These are runs of 7 systems, one row a step. Runs of the same system follow the same rule from any start.
run 1, silup:
[[-59 -10   2 -23   5  12  -5 -26  -8   6  22 -42  25 -38 -12   4 -15  35]
 [  3  -2   6  16 -33  -6 -15  -1  -6 -33  18  -3  46  14 -22 -24 -24 -65]
 [ 16 -10  17 -34 -12  33 -39 -20  41   9  16  -2 -18   2  47 -15  36 -10]
 [-18 -37  12   0 -10 -49  34   7  21   3  -9 -41 -29  -2  27 -10 -44   0]
 [-28  29  31  51   6  19  19 -35  26  -1  15  29 -21   9 -22  -2  -6 -27]
 [ -5 -10   2  -8 -19   8 -18 -50  23  33 -11  -5  45   6  -6  -8  -7  59]
 [ -9 -29 -10 -14  51  -8 -11   2  16 -11  -1  -7  40  -7 -16 -12 -43 -52]
 [ 42  47  22 -31 -13 -19 -11 -28  40 -30  -3  18 -15  14  15  -5  13 -21]
 [ 21 -50   1  19  19 -36  19  -2  25  51 -20  11 -24   8  33 -14   9  18]]
run 2, silup:
[[ 22 -19  25 -19  12 -30 -48  13 -10 -22 -11   1  -4  11  37 -18  52  12]
 [-12 -27  31  -5  17 -17  11  36 -27 -13 -14   4 -48  39  32  17 -24   5]
 [ -9  31   2  30 -13  45  28   7   0  -3 -21  22 -37  32 -11  28 -24  24]
 [ -4   2 -41  24  -2  42  -5   8  20  12 -36 -15  27 -21 -33   0  -1  52]
 [-11  10 -18   0  31 -12 -33  20  -6 -49 -12 -22  39 -38 -32 -18  13 -11]
 [ 28   4  26  -8  -7 -32 -43  13 -17 -46  -7  10   3  23  20 -24  45 -13]
 [  1 -40  24 -11  11  -2  -5  32 -21   8 -13   9 -47  37  48  11   5  20]
 [-28  17   4  16  -1  25  38  23  -8 -13 -20   1 -41  22  -8  32 -46  24]
 [  0  24 -32  48 -15  49  -1   4  17   0 -28   3  20  -9 -41  -1   6  31]]
run 3, muk, 9 rows:
[[  7 -21 -35 -19  10 -28  15  36 -22 -16 -30 -20  34   0 -21   7 -55   4]
 [  6  37 -22  13  36  10 -24  24 -16 -43 -19  12  19 -20 -39   1  36   6]
 [ 26 -15 -14   7   8 -55  -3  16  18   3 -41 -20  -8 -22  15 -18  31  46]
 [-27 -28  24  15  27 -48  -8  25 -62 -17  15   2   4  -1  -2  -4  16 -12]
 [  8   2  -5 -13 -21  10  -8  26 -56   0 -21   8   6  28  -2  27   8  65]
 [ 20 -38 -54  12  15   5   8  61 -20  16 -15  -8  16 -16  -8  -1 -10 -19]
 [-23  29 -13 -10  18   6  -5  36 -15 -42  -6 -33 -28 -47  -9  11  26  20]
 [ 12 -22  -4  35 -43 -29 -20  17  -8  -6  -8 -24  16 -17  11 -37  49  22]
 [-25 -49  16 -12  31   7 -24  33 -40  10  12  -2 -22   5  37   3  28   6]]
run 4, kur (9 x 18):
[[-15 -19 -17  11  25   9  10   3 -59  42  18  29  33   1 -29  19   3   6]
 [ 27  -8 -51 -50  16  -9   2  24 -10  16 -12 -23  17 -34   3  14   0  25]
 [ 22  44 -15   5  -5 -46  29  25 -23 -35  15  -5 -15 -30 -19   6  18 -36]
 [ 16  22   7   2 -23   9  12 -11  -6  30  30  18 -46 -11  27   8  63  10]
 [-38 -49  14   3 -32 -14   1  12 -37  16  38 -34  -5 -13  29  -9  10  -1]
 [-45   9   0 -28  24  42 -18  17 -57 -15  23  -1  13 -10 -20  29   3  14]
 [ 20  14 -58 -15 -46  44   4  36  -3  -6  -9 -23  13 -18 -11  10 -10  11]
 [ -4  23  -9  14   6   9  -4  22  31 -41  10 -29 -31 -47   0 -19  28 -48]
 [-11  35  39   1 -54  16 -19 -31   4 -22  24  -6 -20   9  18  -9  35  14]]
run 5, fonul, 9 rows:
[[-20 -40  19  23   3  -3  -5  26 -64  13  -4  20   3  40   8  10   6  26]
 [  1   5 -16 -27 -22  40 -25  40 -34 -34 -24 -11  19  25  -6  18 -20  26]
 [ 19  -4 -38  29 -45  21   1  40  29 -24 -24 -35   0 -16  -4 -22 -11 -14]
 [  2  -1  -9  25  25  -4 -13  26  28 -17  -9 -18 -38 -41  16 -22  53  -7]
 [-26 -16  48  37   4 -46 -15  -5 -24 -17  -2   0  -8   9  11 -20  40  22]
 [ -4 -36  28  -3   3  22 -42  16 -41  -7  -8  27  18  58  12   2  -1   4]
 [  8  -4  -5 -31 -32  29 -22  26  14 -39 -34 -26   7  31  11   3 -44  15]
 [  7   3 -19  30  -1  17  -2  28  52 -36 -24 -18 -18 -13  -4 -23 -17 -44]
 [ -3   4  16  27  40 -23 -18 -12  46 -14 -24  -4 -21 -24   7 -28  43  18]]
run 6, pim, 9 rows:
[[-30 -20 -17  -3  10  23 -17  57 -57 -28  16 -21  10 -15  -7   7  -2 -26]
 [  8  40  29  -4 -49  -3 -23  -3 -36 -44  17  12   7  25  -2  -3  29  -3]
 [ 12 -27 -16  28 -39  58 -22  40   0   4  -7  -5 -16  15  26 -12  23   0]
 [-26  27  12 -13 -12  14  11  38 -19 -53  -5 -23 -43  10   8  23 -30  -2]
 [-20  16  15  60 -56  27  -5 -12  11 -21   0  -4  21  14 -28 -21  -5  -4]
 [-37 -16   8 -18   2  50 -45   9  23 -25  -2 -38  -8 -16  22 -13  13  16]
 [ -3  -7  34  -3 -23 -28 -13   6   8 -52  -4 -15   2  33  10 -19 -41 -44]
 [  3  17  20  37  10  45 -26 -17  54 -12 -13  27 -21  20   3 -17  19 -20]
 [-10 -19  12  -8  -4  -7   5   3  49 -11 -40 -36 -35   6  31  -8 -32  39]]
run 7, fonul, 9 rows:
[[ 11  15  14 -57 -18   8 -11  -5 -48  -4  44  20   1  20  18  23   9 -28]
 [ 17  23   0  -5 -69  29  32 -11   8  10   8   3 -27  30  15  18 -28   2]
 [-35  16 -16  14  12  64  24   6  27  12  15  -9 -39 -28  -6  20 -11 -11]
 [-45  26  10  19  -3   4  -6 -40   9  -1  22 -24  21 -45 -29 -14  28  24]
 [ -7 -41   5  -5  -6   2 -24 -27 -17  44  47   7  39 -10  10 -19  29 -24]
 [ 11   6  20 -76 -26  -7 -12 -14 -19  -6  35  -8 -10  13  38  18  -1 -12]
 [  5  24  15   7 -51  20  34 -10  13  -4  21  10 -33  27   7  12 -35 -41]
 [-24  30   0  10  16  63   9 -23  44  20   1   8 -35 -13  -5  17   3  18]
 [-62  -7  10  17   7  -2   4 -38  10  12  22 -32  26 -38 -27 -10 -10  15]]
run 8, nufor (9 x 18):
[[ -6  19 -40 -14   7  46   9  32 -39  -4  21   5  17 -19 -32  26 -14 -33]
 [ -4  18 -42  15 -27  29   4   6  27  -1   6 -38   3 -59 -13  -9  26  10]
 [-38 -16  19  15  -6  -1  -8   7  -9 -10  46 -29 -27 -36  22 -18  39 -33]
 [ -7  15  25 -41 -17  26 -22  -3 -16  -5  19  -2 -40   6  37  18  40  33]
 [ -2  -8   2 -25 -44  44  13  25 -15  -1  16  -7 -26  34  25  24 -44 -22]
 [-10  46 -19 -26  13  58   1  -3  25 -25   3  -2  -4 -12 -26  21 -30 -25]
 [-23   7   2  36 -39  36  -4 -28  51  -4  11 -26   9 -24 -11 -27  -2 -13]
 [-38 -20  40 -12  31   6 -26 -33  33   6  30  -9 -19 -14  30 -15  21 -19]
 [  9   5  42 -46 -33 -10 -19 -33  12  -8   1  -2 -10  39  41   0  -5  26]]
run 9, muk (9 x 18):
[[  6  -3   6  -2 -34   5   4  30  16 -15  15 -28 -64 -12  48  -9  24 -23]
 [-37 -18  32  46 -48  25   1  12 -12  -9  25 -13 -32  15  19 -11   8 -14]
 [-39 -35   9  11 -26  71 -15  -3   7  24   9 -14  -2  17  17   3 -14  22]
 [-17 -24 -14 -30 -15  54 -25   4  25  -8  12 -32  27  -6   6  -7 -41 -27]
 [  8  25   7 -21  -9  41 -44  -7  48 -47  -1 -11   0   0   9 -19   7 -32]
 [ 15 -10  33  14 -12  -8 -22 -12  60 -24 -23   0 -25  25  33 -33   2 -18]
 [-38 -22  55  26  15  -1  -8 -17  13 -17  -8  14 -12  44   9  -8 -37 -13]
 [-19  -4  17   2  -2  30 -11 -24  12  -3 -28  14  37  47 -20   6 -54  25]
 [  9  -5 -21 -17  41  20 -21 -14  40  -3 -28  11  46   5 -25  -7 -40 -16]]
run 10, nufor, 9 rows:
[[  9 -14   1  -5 -57   9  -9   2  14   0  39 -27 -19 -15  41 -24  26 -38]
 [ -2  30  22 -39  11  20   6  -6   7  -7  29  12 -63   1  33  23  19 -25]
 [ -9  32  13  -5 -59  39  25 -22   5   7  16   2 -25  26   6  22 -27  11]
 [-33  -1  -2 -18  17  60   5 -26  16  21  32   5  10  -3 -14  16 -39 -37]
 [ -5  14  -4 -32 -21  13 -13 -49  55  -1  14 -34  25 -29   1 -14  -6   6]
 [  7 -17  32  -9 -14 -10 -19 -31  26   2  38   0   0   4  28 -30  13 -64]
 [ 30  27  25 -39   6  -5   1 -40  37  15   2  26 -41  18  34  10  14   6]
 [  3   7  21   3 -32  -7  40 -32   6  21  15  23 -12  43   1  14 -55 -20]
 [ -3  23  -8 -19  35  20  11 -49  18  30  10  30  34   0 -33  18 -26 -10]]
run 11, kur (9 x 18):
[[ -3  15   2  -7   9 -11 -15  30 -54 -48 -22   9  35  28 -31  15 -24   9]
 [ 47   9 -45  14  10  37   5  39  20   9 -38  23 -20   2   0   8  19   7]
 [  5  -8  10  27  -7 -54   4  14  30 -27 -22 -36 -33 -26  20 -29  23  11]
 [-19  17  45  39   1  -7 -21 -23 -35 -11  14  33   4  21 -13  -6  45  13]
 [ 15 -58 -15 -11 -15  27 -31  17 -19  36  -9   4  31  24  22  -6   7  26]
 [-10 -16 -11 -15  44 -20 -11  55 -23 -49 -26 -19   2  -7  -5   3 -23 -13]
 [ 27  59 -12  19 -13   8  10  14  -1 -24 -35  22 -27  11 -19  17  19  36]
 [ 16 -33  -9  59 -24 -10   3  12  30  23  -8  -9 -16 -16  18 -36  39  -6]
 [-32 -16  45  -9  29 -30 -43 -14 -17 -25   5 -10   8   0  13 -14  35  20]]
run 12, Kegib:
[[ -5  29  -5  19   6  27   0 -47  25  24  33  21  25 -27 -30 -10  22 -29]
 [  1 -48   5 -15 -19 -24  -7 -35  12  51  17 -16  21  -9  31 -19  16  23]
 [ -1   5  34 -52  15 -29   7 -11 -34   2  41  15 -28  14  31  24   5 -29]
 [ 52  37  -5  -6 -45  21   9 -14  15   7  -5  37 -14  38   9  10   2  -4]
 [ -9 -23 -19  28   7  14  54   4  15  58  -4   6 -35  -1   5  15 -31   3]
 [-32  39   4 -15  10  -3  23 -50  14   7  37 -10  10 -40 -28  11 -14 -14]
 [ 25 -25  -2   5 -20 -17 -17 -38  -2  42  26  19  53   1   0 -25  28 -15]
 [  7 -23   8 -55   8 -15   3   2 -23  36  20  -2 -33   2  49  20  19  21]
 [ 27  48  11 -19 -37 -20  38  -5 -12 -18  17  18 -28  27   2  23 -24 -30]]
run 13, pim, 9 rows:
[[  5   4 -49  27 -38  27   6  22 -13   6  19 -22  27 -43 -26 -10  22 -17]
 [-26   7  14 -25  -9  -9 -14  21 -43 -31  41 -31 -20 -33  16   2  40  -7]
 [ -1 -25  28  27 -49  -1  -7   9 -46   2  27  16   1  42  17  -9  12 -27]
 [ -2  11   5 -19 -13  76 -14  18 -10   2   4  19 -35  32  22  28   2   8]
 [  3  17 -16  -4 -64  18  28  17  10 -20 -12 -27  -9  12  -3   9 -53   2]
 [-39  23  -7  32 -12  47  -2  -2  21 -25  21 -21   3 -35 -27 -11  -1 -35]
 [-29 -11  39 -11 -35 -14 -27 -18  16 -26  21 -45  -8 -17  30 -26  16   6]
 [-15 -45  36  14  10  16 -21   4   7  -5  11  15  -6  39  25 -17 -21 -53]
 [ 10  31  30 -26  -2  30  -2 -28  43  -9 -12  22 -38  40  23  13 -18   8]]
run 14, Kegib, 9 rows:
[[-35  25  38  35 -15  21  30 -26  14   4  12  17 -45  25  -1  14 -18  -2]
 [-29  -5  11  11  -8  47  -4 -52  21  31  13  13  36  16 -20   0 -35  -1]
 [-10 -42  -9 -44  15  25 -16 -20  13  40  35 -10  26 -15  18  -3 -15 -30]
 [ 31   0   4 -48 -11 -15  -8 -11  23  -1  33  -9 -19 -16  40 -12  20 -49]
 [ 34   7  24  17 -16 -23  15 -14  30  13  -2  28 -52  24  36  -9  26 -14]
 [-17  13  34  10  13   0  35 -36  23  23 -13  25 -37  30   3  21 -29  28]
 [-11   7  -2 -15  19  15  18 -43  14  26   6  24  38  15 -29  16 -57 -14]
 [ 27 -19 -37 -38  24  11  -6 -19  24  47  17   7  35 -28  -2  -3   1 -23]
 [ 35  -3 -13 -36   1 -54  17  -5  13  20  22 -15 -19 -34  31  -7  25 -19]]

Name the system that made each run.
run 15, 2 rows:
[[ 13  -8  12  17  59 -32 -29   1 -21  -5 -17  38  28  11 -16 -12  38  -4]
 [ 35 -25 -14  18  -7 -41  13  21  -2  20 -49   1  -7  16  11  -6   4  54]]
 : nufor
run 16 (2 x 18):
[[-18 -50  22 -11  -7   2 -35  20 -34 -13 -17 -11  30  39  15  -4 -27  25]
 [ 27  -5 -20 -34  31  13 -36  37  10 -40 -43   3  16  18  -1   1 -20  -6]]
 : nufor
run 17, 2 rows:
[[ -8 -25   6  33 -43  16   5  18 -29  15  46   1 -13   2  19 -14  22 -51]
 [-29  16  26  -4 -39  50  -8 -14   8   3  26 -13 -43  -4  27   7  28  22]]
 : Kegib
run 18:
[[ 29 -36 -16   6  25  -5  -2  31 -13  39  -3  18 -30  -4  35  -3  51   4]
 [-19 -14  14  -6  -3 -56   7  29 -48 -23  -5 -30 -16 -10  14   1  12  38]]
 : kur
run 19, 2 rows:
[[ 15 -45  25 -27  24 -24 -37 -11  14   1 -28  13  23  44  25 -18 -15  10]
 [  7   2  15 -23  44   0  12   8  31 -16 -26  19 -37  34  13  17 -49 -22]]
 : silup
run 20, 2 rows:
[[-23   2  17 -17  -3 -14  12  -4 -39 -24  30   5  25  22 -20  11 -53 -50]
 [ 34  27 -31  -9   3  45 -27 -22  36  14 -17  22  30  -8 -17  -4  27  18]]
 : nufor
run 21, 2 rows:
[[-42   3   2  -3  -6  -7  25  25 -59 -20   1 -17   5   5 -24  28 -41  23]
 [ 20   5 -49  15 -10  41 -19  15 -13  12 -14   8  48 -16 -35  -2  22  26]]
 : muk
run 22:
[[-19 -16  38 -23  -6  23 -24  17   9 -28   6 -18 -52  18  51   1   0  -9]
 [-34  19  45  32 -20  25 -19 -10  23 -50  -7  -4 -15  27  -5 -13 -14 -13]]
 : fonul
run 23:
[[ -2   0 -14 -11  13   6 -11 -23  38   1 -47 -15  37   1 -19  -3 -35  54]
 [  7  -6 -23 -11  42 -28 -19   2  27 -26 -21 -15  45 -29 -26 -23 -15 -23]]
 : pim
run 24 (2 x 18):
[[  0  17 -14  16 -34   4  25  26 -31 -12  46  -4 -16 -20  -8   2  11 -65]
 [-24  14  24  11 -45  23   4  -8 -23  10  43  -6 -39  -9  22   5  48  11]]
 : pim
run 25, 2 rows:
[[-24   2 -40   8 -33  22   2  22  -8 -11   6 -49  24 -49 -22  -7   2  19]
 [  0 -13 -12 -11   1  22 -47   5   9  -1  19 -20   8 -40  18 -22  64   0]]
 : muk
run 26:
[[ 18  25 -20  34  31 -18   7  22   0 -12   4  12 -22 -41 -13 -10  57 -27]
 [-12  -1  17  12 -18 -49  25  -5 -11  13  -2 -19 -39 -16  24   2  31  55]]
 : muk
run 27, 2 rows:
[[-27   3  29  21 -29 -21  24 -25   9 -10  44 -12 -10  -9   0 -15 -13 -60]
 [  0  21  23 -24  20  33 -21 -51  16  29  20  33  -9   4  11   9  41  18]]
 : nufor
run 28 (2 x 18):
[[-27 -35 -27  11   3   0  -6  18  27  -1 -15 -59  15 -49   0 -24  -4  20]
 [-27  -6  24 -19   6  -4 -55  -3 -19 -36  20 -24  24 -18   7 -22  42   1]]
 : muk
run 29, 2 rows:
[[ 26 -17  35  12   9  -7 -33 -11  42 -15 -30  25  -7  46  27 -27   7  -8]
 [-15 -26  31 -11  39  -8 -12   4  31 -20 -39  -3 -20  32  21  -3 -42   8]]
 : fonul
run 30:
[[ -9 -15 -31  18  19  31   6  17  60   7 -12 -29 -24 -42   9 -15  -3 -16]
 [-25  44  35   2 -20 -26 -15 -42  21 -47   3 -21  11 -12 -17 -16   6  15]]
 : kur
run 31, 2 rows:
[[ 22 -13  -4  16 -54  36   7  -9 -17  46  29  31   5  32  11   1  11 -14]
 [-25 -10  -4 -21 -25  37  33  -4  -1  40  37 -17 -43 -16  28  25 -13   7]]
 : Kegib
run 32:
[[ 13  12  13 -38   7 -14  10 -33 -31  42  30  32 -10   7  17  25  34  25]
 [-17   1   2 -18 -34   5  41  -2 -45  21  28   2  -1  26  -5  34 -49   3]]
 : fonul
run 33:
[[-23  -9  17  -2   3   5  24   1   0  11 -32  -4 -38  28  15  24 -36  62]
 [-22   6 -14  14   5  23   7 -12   4  -2 -16   2  53  11 -51   5 -60   5]]
 : pim
run 34 (2 x 18):
[[-39  31  -6  -5 -12  51  -3 -32   2  -1  34  -9  34 -22 -38  11 -16  -9]
 [  7  -5 -19 -17 -29  18  -6 -40  32  42  35 -17  30 -36   3 -17  16 -10]]
 : fonul
run 35 (2 x 18):
[[ 23   9   1  16   2  52 -22 -28  59  22 -18  31  -5  17   8 -12  22   9]
 [ -6 -45  26   6 -13 -39 -16  -7  31 -19 -13 -30  15  14  20 -35 -31 -15]]
 : kur
run 36, 2 rows:
[[  9  -5 -16 -55   1   1  31 -31   1  57  18   3  -8  -5  17  31 -22  24]
 [-12  35 -14 -17  -2  -6  49  -9 -23   3  36   1   0 -20 -30  29 -38 -36]]
 : fonul
run 37:
[[-27  35  52 -18   2 -13  -1 -10 -34 -42  27  11 -32  25   4  20   2 -14]
 [ 13 -24   2  35 -57  43  -8 -13  17  33  -5  15  14  39  10 -16   0  13]]
 : pim
